In the rows, 128 means zero.
Each path is a new rotation, seen through one point. The rows after it are directions, each followed by how far the rotation turns it, in deg/step (0 if it stays put).
Each turn is a multiple of 5 degrees from 10 to 175, or 0.
Each row of a path follows its step; steps can be skipped.
path 1
step 0: [120 124 132 132 131 121 121 130 125 134 138 123 113 115 126 131 128 134
 125 132 130 125 134 127 135 127 126 106 127 119 120 133 122 122 129 122
 129 131 129 125 125 133 123 118 131 127 111 127 133 122 125 129 127 122
 126 133 126 124 124 129 123 124 131 124 118]
step 1: [125 125 127 120 131 127 129 126 124 122 134 133 122 122 129 122 133 125
 140 129 130 124 139 127 124 126 131 120 132 127 139 118 118 121 126 134
 133 134 127 142 125 130 124 137 135 118 124 132 130 133 116 137 133 142
 124 130 114 131 128 135 128 124 129 119 122]
step 3: [134 131 127 132 125 114 134 124 127 120 132 126 118 131 128 134 135 134
 121 125 120 118 132 119 133 125 122 124 129 129 123 140 120 124 131 124
 130 131 120 126 136 137 128 125 132 131 120 127 121 128 145 130 122 118
 136 119 140 136 130 129 127 131 133 131 135]
step 4: [135 128 132 124 124 123 129 139 123 128 143 127 113 128 123 130 122 126
 139 131 129 122 132 113 125 128 132 132 129 131 135 134 125 126 115 126
 132 129 123 139 129 124 120 128 125 133 126 130 133 133 130 132 133 128
 124 123 138 125 136 130 115 118 125 133 117]
step 5: [121 129 140 127 137 125 124 128 126 121 128 125 123 120 117 117 125 118
 143 125 133 133 116 133 128 130 136 118 130 130 118 122 129 125 118 126
 130 132 120 128 129 130 133 129 117 128 136 137 140 127 129 127 131 138
 126 136 135 127 137 132 132 130 128 130 124]
step 6: [123 139 135 125 135 132 123 123 137 127 123 135 120 121 129 131 129 133
 129 123 128 129 131 127 126 119 128 117 132 127 114 129 127 133 144 126
 130 139 124 133 131 143 132 129 132 139 130 135 128 135 124 130 130 130
 135 133 135 139 123 131 129 134 128 119 141]
step 7: [135 124 123 130 129 135 131 128 127 131 126 133 130 129 130 137 127 133
 145 137 121 124 126 118 123 125 123 136 132 125 136 134 127 126 144 117
 128 129 126 145 126 135 118 122 140 131 126 134 124 136 137 132 131 136
 126 127 134 124 127 118 131 127 132 123 128]
step 9: [130 128 125 136 136 123 127 126 127 127 125 125 125 123 125 135 128 126
 120 135 130 131 128 125 123 128 128 118 139 123 114 134 119 137 119 143
 136 132 130 125 129 131 139 128 125 135 129 129 137 123 131 122 144 126
 129 130 131 134 128 126 110 128 119 126 132]
step 10: [123 127 118 127 129 139 135 129 133 132 131 117 135 122 119 120 127 131
 144 132 127 113 129 127 121 118 128 126 133 127 120 124 128 126 133 127
 139 130 119 127 125 118 118 137 141 135 123 135 134 128 127 127 136 122
 125 133 127 133 130 124 117 133 127 127 129]
step 11: [114 126 131 135 133 127 136 124 131 128 133 134 124 125 121 122 126 119
 132 121 121 121 113 130 133 116 128 129 139 122 134 123 128 128 138 119
 123 118 126 129 119 135 117 134 128 123 133 126 121 129 117 123 126 124
 124 132 135 123 122 128 128 134 131 128 121]
step 12: [134 125 134 145 136 123 132 128 134 124 128 130 121 129 134 140 126 133
 126 123 120 128 120 128 120 124 124 113 129 118 135 138 124 124 124 136
 118 136 132 123 128 140 129 129 125 115 125 123 122 130 123 138 127 131
 126 133 128 131 124 118 125 132 123 123 131]
[130 127 130 127 131 127 128 129 129 129 130 128 129 130 126 127 128 130
 125 126 127 128 131 127 127 129 131 127 129 127 131 130 123 131 130 129
 130 127 130 129 128 131 130 128 128 128 127 128 126 130 125 127 129 129
 131 127 129 129 128 131 126 129 128 128 128] -> 130
[130 127 129 126 127 127 130 128 129 130 129 128 130 124 131 128 129 126
 126 128 127 124 127 125 131 129 129 128 126 124 128 130 127 128 125 124
 128 128 129 130 127 128 126 126 127 128 129 125 128 129 127 128 128 130
 128 131 130 129 127 126 129 128 129 129 126] -> 95
path 2
step 0: [127 133 118 129 128 128 132 119 135 127 126 121 132 128 116 126 133 123
 129 129 116 137 127 132 127 126 125 134 131 126 124 109 136 133 120 124
 138 130 127 123 139 134 133 124 141 128 135 141 122 131 135 133 131 131
 122 124 125 128 118 136 130 130 126 128 125]
step 1: [136 129 125 134 125 127 123 131 122 130 124 138 127 142 118 125 129 132
 120 127 131 124 136 136 139 127 129 128 122 133 123 120 121 123 122 128
 130 132 122 124 116 125 120 134 133 122 135 130 117 120 123 134 131 122
 142 124 135 137 125 123 131 122 134 133 134]
step 2: [122 120 133 139 111 124 128 121 120 133 129 134 143 123 137 119 125 132
 123 124 126 129 121 135 126 125 137 131 120 125 127 133 138 121 128 131
 122 126 126 120 127 128 136 132 124 127 125 132 135 133 140 127 120 128
 131 129 131 126 129 123 116 123 134 135 126]
step 3: [119 128 121 125 127 130 132 127 123 128 117 130 120 130 130 133 129 139
 141 119 134 132 131 125 120 125 109 122 130 116 129 124 135 129 129 138
 127 119 125 129 128 136 128 127 129 130 128 130 127 127 139 121 132 126
 119 126 122 142 128 127 129 119 125 135 126]
step 4: [135 132 131 122 121 126 131 134 129 125 122 143 127 124 116 136 133 133
 128 131 126 116 132 133 126 121 128 120 136 134 132 129 124 123 135 120
 128 127 124 132 127 121 128 127 132 118 127 140 140 129 131 125 124 138
 135 132 123 128 136 124 144 125 127 119 125]
step 6: [118 138 134 130 138 124 119 123 123 139 120 126 134 136 131 125 130 125
 125 126 124 126 133 135 130 122 117 122 125 131 123 121 128 134 127 125
 127 130 123 126 132 120 127 134 127 130 119 113 125 123 126 128 144 141
 126 122 119 132 121 123 130 137 127 130 131]
step 7: [123 123 127 133 134 120 125 125 126 122 130 138 131 124 122 128 131 124
 128 145 128 123 121 126 129 136 136 135 113 133 128 134 125 131 122 140
 128 121 123 128 135 121 138 128 136 126 121 139 125 122 131 124 135 132
 133 133 119 132 128 132 129 122 140 121 129]
step 8: [121 130 117 124 131 133 125 125 124 127 135 123 129 128 131 117 133 130
 127 125 137 128 129 130 124 129 132 132 122 119 131 144 129 121 120 131
 122 126 127 125 118 137 123 128 121 132 132 140 132 127 124 121 125 130
 128 114 125 130 128 131 142 129 121 133 145]
step 9: [119 130 120 121 123 123 133 118 128 134 127 134 131 120 119 128 130 122
 122 129 122 129 125 117 133 130 113 131 132 135 128 127 132 123 140 120
 131 139 129 138 126 131 130 126 122 132 140 129 129 134 131 122 124 139
 128 124 122 130 135 116 120 133 131 133 132]
step 11: [135 124 128 119 133 127 125 126 123 135 129 133 143 144 137 130 125 128
 129 120 127 131 141 130 133 124 142 118 122 128 136 121 131 132 113 117
 120 134 126 132 127 133 131 122 128 129 125 131 135 127 132 131 122 128
 133 130 127 132 127 125 126 130 125 125 136]
step 12: [127 124 127 141 125 132 123 115 119 131 129 125 118 129 120 128 132 128
 128 119 119 145 123 124 128 126 125 125 123 122 124 123 121 133 129 131
 131 121 124 131 134 118 142 118 124 124 125 135 131 129 124 119 125 126
 134 137 126 127 124 121 122 130 131 137 131]
[126 129 127 129 124 130 128 127 128 128 127 131 124 132 129 126 129 129
 128 129 128 132 126 127 130 129 128 130 129 128 127 126 128 128 128 128
 127 128 127 131 128 128 127 127 130 127 128 126 127 125 126 129 127 131
 126 129 125 129 130 128 129 131 128 127 126] -> 125
[127 126 129 125 128 127 129 126 130 128 127 130 126 128 127 123 124 127
 127 127 126 128 129 133 130 130 128 129 130 129 128 129 128 128 129 128
 130 129 128 127 126 128 125 130 128 130 129 127 127 127 129 129 129 127
 127 128 129 126 125 124 128 129 130 128 127] -> 85
[130 128 128 125 130 127 129 126 126 130 128 128 127 128 128 129 127 128
 130 129 128 126 127 127 127 127 128 130 128 130 125 126 124 131 129 131
 129 127 130 128 127 128 126 132 131 124 130 131 128 128 129 129 129 131
 127 130 128 130 128 129 127 128 128 127 128] -> 115
